Some points:
[ 22   4 -24  -7  30 -47  12 -34  33   2 -30 -27 -17  11  16  19 -13 -28
  11   9 -33 -19 -32 -43  20 -46   3   5  13   5  -9   9  33 -12  44  -2
   3  19   3   1 -20 -30  17  10 -64   3  27 -17]
[ 21   1 -49   4  31   8   5  18  -2  27   5 -32 -49 -49 -20  23 -10  -8
  25 -44  25   0   5 -14  14 -55  -1  17  20  -3 -15  18  17   0   6 -40
 -23  31 -16 -23   4 -33   3  32  46  11 -15  26]
[-27  25  -2  22 -25   9  34   2  -3  -2 -12 -17  -4 -18 -46   0  20  25
  -8  18   9   5 -14   9 -17   9  37  53   3 -43  -5  13 -35 -14  23   3
 -19   7  10  -1 -29  11  18  -1  28 -27 -40   8]
[ -6   9  14 -16  22 -11  24  30  -5  21 -18  35  -6  -6  18 -20 -33   6
  18  -2 -21 -14  40  -4  21   4   3  -4 -29  20 -37  18 -15 -55  35 -13
 -12  21  -5  30  -4  -6  19  12  25 -54 -15 -29]
[ -6   0 -14 -16 -19  51  39  13  -9  10   2  12  22  18  45  -1 -22   5
  32  10   9   9  35   5  -2 -14 -19   2  28 -28  16 -21  14  33  -8 -41
  -4  13  33  12  33   6   7 -15 -24 -31   3 -25]
[ -4 -21  31  -4  32  -4   2  -6  -3 -13  -2 -10  27  25  27  21  -1  27
  12  -3  37 -13  -7  31 -19  17  39  -9  -6  -3  22  17   1  24 -22  -2
 -30  14  -1 -42  25 -34   6 -46 -11   2 -15 -19]
[  9  17  19 -25 -21 -12 -12 -31  -3  -6 -27   5 -11 -27 -10   3  32  19
 -40  -2  43  14  -1  99   7 -14 -13  14 -10  -4 -34  11 -18  15 -14 -16
   2 -63 -17  14   7  -2  14 -12 -54 -12 -18  -5]
[ 16  41  49   3 -39  18 -53  13   8   7   2  -1   1  16 -17  16  10   0
  12  20   5   1   8  -3  13  11 -35  -3  -8  10  23  14   9  34  44  33
 -27  18  -2  25   6   9  22   2  13   0  -6  -4]
[ -1  42  23  22  -6  23  13  25  23   1  13 -17  -6   5 -25  -9 -12  35
  -4   5 -45  79  -4   4 -32  -9   4   3 -17 -14  13 -10 -21 -38 -16  -4
  29 -13   6 -45  12   9  -7 -22  11 -30  -9 -27]
[  8  -8 -26 -26   0 -18  -1 -10  13   2 -27  13   8 -11  10   6  53  66
 -13  42  -3 -13   8 -31  23  -2 -15   8  29 -12  33  18   4  -5  -8  16
  17  20  28  -2  36 -35 -26   4  11 -20  -1  -5]
[ 13  16 -10  12 -33   3 -11  -1  14 -26 -12  39 -39   6   4  11  46 -36
   6   9 -24  -5  42  25   5  22  57 -30 -12   9 -36   3 -23   2 -17  46
 -17   8  30  -1 -23 -38  30   5 -11   3  -6  27]
[ 40   1  -4  -7  47 -18 -25  -4   0   1  -2  19 -12  14  36  41  -5 -10
  25 -23  37  -3  -6  23  68  31 -73   6   2  -3  30  92  48  -6 -42 -37
  53   0  -3  11   9  35 -16 -16  -6 -10  21  -3]
[ -9  -8   8  14  19  -5  21   7  26  11  23  24   1 -15   2   6 -11 -14
  49  16  -5 -40 -25  -4  18 -20  -7  -5  24  18  11  -8 -11  19  13  32
  -1 -18   3 -34 -20   7   3 -42  21  15 -16   1]
[-51  13  15  -4 -17  -9   3  -7  41  10 -14 -29  30   4  11  -3  31 -22
   3  46  21  14   0 -12 -11   2  43   8   0  69  -2  14  11  16 -20   4
   7 -22  10 -20  27   5 -23  29  25 -39  -2 -13]
[-26 -14  26  40 -21 -10 -68   8 -37 -27   4  15  10  -8 -16 -15 -10  -5
   1   8 -82  34   1  14 -13  -3  -6 -15 -22 -20 -21  38 -11  27  -6 -11
 -12   4  16  47  54   2  -6   2  28   4 -12  18]
[  8 -18  11   6   3 -14  14   0   1 -17 -25  22  -3  22 -17   6  16  18
 -15  -4  16  14  16 -38 -63  29 -53   9  -2  44  13   6   0  -8 -41  -2
  -2 -30  -6   8  11   5  37  15 -12   2 -25  24]
[-16  -6   8  -7 -11 -11 -36  37 -26 -18  12   3  12 -53   9  47  22  -3
 -11  20 -11  -3  26  16 -28  19 -26 -18 -37  -7  -1   0  -7   6   1  17
  -6   6  -1 -23 -76   8   0  10 -13 -15 -13  15]
[ 12  17  25  22 -22 -47  -7  -4 -26  -6 -37  -5   3  23   8   5 -18  22
  26   8   7  -2 -22 -10  16  21 -41 -41 -20   9 -19 -64 -48   9 -32  -4
   9  33 -11  -5 -19  28   1  53 -16  -2  37  28]
[  9 -11   3  -9  -6   2 -56  -5  -3  -6 -40  20  10  15 -13 -22  58  -5
  49 -17 -15  12  -9   3   2  17 -41 -21 -15   7 -12   1   5 -18 -18  -9
 -47 -34 -24   3  20  48  29 -18  37  -4  44 -50]
[-78  -4  10 -19  37  23  25  39 -13 -24   7   0 -25   1  13  -8  17  16
 -27 -42 -12 -11 -21 -10  31  29 -21  -7  31   1  -4   8  -4  20   4  25
  -3 -10  -9  14  13  -9 -23  39 -30   2  30  29]
[ 11 -24   8 -13 -18  -8  -7  44 -17  78  -1  10 -20  -3  32 -11 -28 -30
   6 -15  14 -20 -22  10  25  32 -17  13  14 -12   2 -45  32  11 -30  13
  12 -35 -34   0  33 -11 -34   9 -27 -12 -53   4]
[   0   -7  -30   11    0    8    2   22    6    9    8    1  -11  -27
   -5   35  -42  -62 -103  -11   -2   20    7  -18  -16   -8   37    8
  -13   23   -1   -4  -31    7   13  -22  -77   14   -8    3    7   51
  -23  -14  -15   -6   17  -25]
[  0  -1   5 -53 -11  19 -34 -26 -17  -3   2   9  23  -3   4   8  -7 -28
 -11 -34  12 -28 -27  34 -20 -25 -26   0  48 -23  28  -6 -16 -33 -22  33
  17  28  38   8  25 -15  23  22  -5   7 -13  15]
[ -7 -42 -27  24 -23  58  -9 -28 -20 -10  19 -12 -19  34 -15  29 -45   3
 -62  19 -15 -22   5   9  -1 -12  25  33  13   7 -32   1 -20 -46  39  26
  12   5 -19   0 -33 -10 -19  -7  26  -1   7   1]
[-10   2  -7  14 -20 -16 -38 -11 -14   2 -21  16  27  -9  31 -47  31  -8
  -7 -21   3 -22  50   1  -9  -6 -12  26  -8 -15  13  -1  22  18   4 -26
  31 -13 -21 -61  15  26   5  26  -7  12   1   0]
[  0 -31 -36  -7 -27  48  23 -10  33   3  -7   2 -48 -25 -43 -99 -35   0
  -9 -12   9   6 -33 -15   3 -10  17 -15 -39   7  15  -5  12  -5  16  16
   3  35 -13   4 -19  13  -8   0 -44  -2 -13   3]
[ 15  -5 -33  -7  37 -14  15  16  -8 -74  23 -43   1 -37  40  33 -33   7
  24 -41  28   5  -8  -2 -11  -4  22   3 -30  -1   8  -7  19  -3  76   7
  83 -17 -23  -2  13   4  16   6   5   0  30 -16]
[ 43   2   7 -26  35  38 -45 -14   4  11   6  -4  25  -1  34  -2   0  30
 -17   7 -21  -8 -24 -49 -11  44  38  -2 -10   2  17  -7   6  26  -4 -25
  13   4 -10  10  -3 -26  14  -5  19 -13 -17  43]
[  23   31  -18  -21   63   11    9   -8    2   25    4  -21   12   -4
 -127   17  -26  -22  -30  -19  -19  -37   26   18   15   11    3  -26
   14   12   -6  -24   28   13   38    9   10   25  -14   -9   14  -16
   -1   -5  -28   46    7   -2]
[ 44 -21  11  -6  14 -46 -15  17   9  12  -3  17   8   3  25 -63  -6 -11
  23  37  -1  36 -10  39  16  20 -15  48   3  31  39 -10  -4 -10  -5  13
   6   4 -11  33 -20 -39  19   9  37  16  77 -19]
[ -5   9  11  -3 -37 -25   6 -24 -15  29   1 -24   0 -33 -26   6  18   3
  24  -8  -8  10 -11 -21  -5  95 -17 -24  -2   9  13   7 -20  38   0 -22
  51 -43  -6  20   5 -43   2  13  12  99  18 -39]
[-71  12  -4  12 -19  -5 -23 -20 -19 -19  43   3  58  15 -25 -21 -11  -1
  23  -1  29  49  16 -16   2 -17  10  -4 -28 -16 -27 -11 -14 -11  -2  12
 -11   4 -37  22 -24 -16 -12 -25  -3 -37  15 -16]
[ 46 -25  12  43   1  -5  45 -40  11   7 -44  17  34  15  -5  14   7   1
 -30 -53  15  30 -17   1   2  32   2   7  10 -21  -4 -15  36   7 -21   9
   7  -4   1   9 -23   3 -24   9  50 -19  -4   3]
[  16   16    4   -6  -24    5   41   10 -114   11   22    1  -26    0
  -17   -5   33    1  -34   36   -5   17  -10  -17   -6  -85   68  -16
  -33  -19    4   14  -22  -18  -22   12    0  -52    9  -11   -3   19
    1   15    9   -1   -8    4]
[-10  -3 -46   3  24 -29   7   5 -22  28 -28 -25 -22  -3  24  13 -47   3
  17 -19  -7 -86 -17   9 -64 -16  -3  13  27  -6 -19 -12  35  16 -65 -12
  31  26  21  28   3  20 -12 -48  -1 -31  35  15]
[-12  10 -20  16  -6 -21 -22 -10  -2 -15  21 -28 -14   8  -9 -40   8   6
 -13 -22 -17  25  42 -20  -3  -7  47 -45  86   0  -3   2 -11 -16  37   0
 -25  14   6  -1 -60  16 -13  -1   2 -23 -47  -2]
[-40  24 -32  11  16  21   9 -17 -21 -20  13 -17 -17 -10  33 -13  -6 -10
 -26 -18  16 -34 -51  29   1  -3  15 -20 -27  -2 -13 -16  73 -50  27 -13
 -18  60 -20   8   8  -7   4  10 -23  36  -2   0]
[ -7 -27   0   3   3  -7 -28  -1  15  35  14  -7  21  71   8  -1   2 -18
  12  40  16  24 -21  12   1  15 -37  -8 -32   5   4 -10  -2 -40  25 -18
  -8 -56  75   3  -8  12  -6 -26   7   8   4   5]
[-59 -13   9   9 -13   4  24   5  22 -10  -6  37 -10  13 -17  40 -25  17
  40  -4 -11  16  30   8   7 -47  50  -1 -21  -5  14 -26 -58 -19  34   7
   7  15 -19  10 -28  14 -13  -5   2  72 -20   4]
[ 28  -6  19   2 -16  50  27   2  13 -33  21 -28  36 -10  19  16  20   0
  37  -8   5 -19   0 -21  30 -26 -27  55  16  58   4   9   7   5 -26   7
   4  -2  48 -12   4   5 -31 -14 -13   7 -30  19]
[ 32 -10  63 -12 -33 -15  23  -5  10  26 120  24 -10   1  -6  -7  40   1
   1  20  14  14  -1 -39 -14  12   8   0  39  -2 -19 -10 -11  -2  -2 -20
 -19  10  10   0   8  -4 -25   2   3 -21   8  14]
[ 10  18 -23  16   6 -18  16 -26  75 -15  18   6   1  10   1 -20 -16  32
  13  10 -29 -33  23  -9 -10 -34   4 -28 -27 -62  29  23   9  23  -1  16
 -53 -33 -22  -7  -4   6   2  -5 -19  28  27  15]
[ 20  -7  15 -16  46  15  48  25  38 -26 -45  -5  -1  23  12 -10   0 -25
 -28  43  17  -1  10  -5  12  -9 -26  12  27 -23 -30 -24 -21  39 -36 -17
  11   7   6 -27  24   9  30  -5  12  38  -9  -7]
Along one direction, these points spread out more than along any other. Take the direction at right angles to it along which they spread out most. Go by this last direction. For each point below, how far along it does it lie, from 0 to 99? 50 is the average, and the first point above lies past it. One standard deviation of the points above along it is 16.
[ -7 -27   0   3   3  -7 -28  -1  15  35  14  -7  21  71   8  -1   2 -18
  12  40  16  24 -21  12   1  15 -37  -8 -32   5   4 -10  -2 -40  25 -18
  -8 -56  75   3  -8  12  -6 -26   7   8   4   5] 31
[  0  -1   5 -53 -11  19 -34 -26 -17  -3   2   9  23  -3   4   8  -7 -28
 -11 -34  12 -28 -27  34 -20 -25 -26   0  48 -23  28  -6 -16 -33 -22  33
  17  28  38   8  25 -15  23  22  -5   7 -13  15] 58
[-71  12  -4  12 -19  -5 -23 -20 -19 -19  43   3  58  15 -25 -21 -11  -1
  23  -1  29  49  16 -16   2 -17  10  -4 -28 -16 -27 -11 -14 -11  -2  12
 -11   4 -37  22 -24 -16 -12 -25  -3 -37  15 -16] 32
[ 46 -25  12  43   1  -5  45 -40  11   7 -44  17  34  15  -5  14   7   1
 -30 -53  15  30 -17   1   2  32   2   7  10 -21  -4 -15  36   7 -21   9
   7  -4   1   9 -23   3 -24   9  50 -19  -4   3] 50
[ 10  18 -23  16   6 -18  16 -26  75 -15  18   6   1  10   1 -20 -16  32
  13  10 -29 -33  23  -9 -10 -34   4 -28 -27 -62  29  23   9  23  -1  16
 -53 -33 -22  -7  -4   6   2  -5 -19  28  27  15] 54
[-78  -4  10 -19  37  23  25  39 -13 -24   7   0 -25   1  13  -8  17  16
 -27 -42 -12 -11 -21 -10  31  29 -21  -7  31   1  -4   8  -4  20   4  25
  -3 -10  -9  14  13  -9 -23  39 -30   2  30  29] 60
[ 44 -21  11  -6  14 -46 -15  17   9  12  -3  17   8   3  25 -63  -6 -11
  23  37  -1  36 -10  39  16  20 -15  48   3  31  39 -10  -4 -10  -5  13
   6   4 -11  33 -20 -39  19   9  37  16  77 -19] 39
[ 12  17  25  22 -22 -47  -7  -4 -26  -6 -37  -5   3  23   8   5 -18  22
  26   8   7  -2 -22 -10  16  21 -41 -41 -20   9 -19 -64 -48   9 -32  -4
   9  33 -11  -5 -19  28   1  53 -16  -2  37  28] 40
[ 22   4 -24  -7  30 -47  12 -34  33   2 -30 -27 -17  11  16  19 -13 -28
  11   9 -33 -19 -32 -43  20 -46   3   5  13   5  -9   9  33 -12  44  -2
   3  19   3   1 -20 -30  17  10 -64   3  27 -17] 80
[-40  24 -32  11  16  21   9 -17 -21 -20  13 -17 -17 -10  33 -13  -6 -10
 -26 -18  16 -34 -51  29   1  -3  15 -20 -27  -2 -13 -16  73 -50  27 -13
 -18  60 -20   8   8  -7   4  10 -23  36  -2   0] 83
[  0 -31 -36  -7 -27  48  23 -10  33   3  -7   2 -48 -25 -43 -99 -35   0
  -9 -12   9   6 -33 -15   3 -10  17 -15 -39   7  15  -5  12  -5  16  16
   3  35 -13   4 -19  13  -8   0 -44  -2 -13   3] 66
[  8 -18  11   6   3 -14  14   0   1 -17 -25  22  -3  22 -17   6  16  18
 -15  -4  16  14  16 -38 -63  29 -53   9  -2  44  13   6   0  -8 -41  -2
  -2 -30  -6   8  11   5  37  15 -12   2 -25  24] 36
[ -6   9  14 -16  22 -11  24  30  -5  21 -18  35  -6  -6  18 -20 -33   6
  18  -2 -21 -14  40  -4  21   4   3  -4 -29  20 -37  18 -15 -55  35 -13
 -12  21  -5  30  -4  -6  19  12  25 -54 -15 -29] 50
[-26 -14  26  40 -21 -10 -68   8 -37 -27   4  15  10  -8 -16 -15 -10  -5
   1   8 -82  34   1  14 -13  -3  -6 -15 -22 -20 -21  38 -11  27  -6 -11
 -12   4  16  47  54   2  -6   2  28   4 -12  18] 25
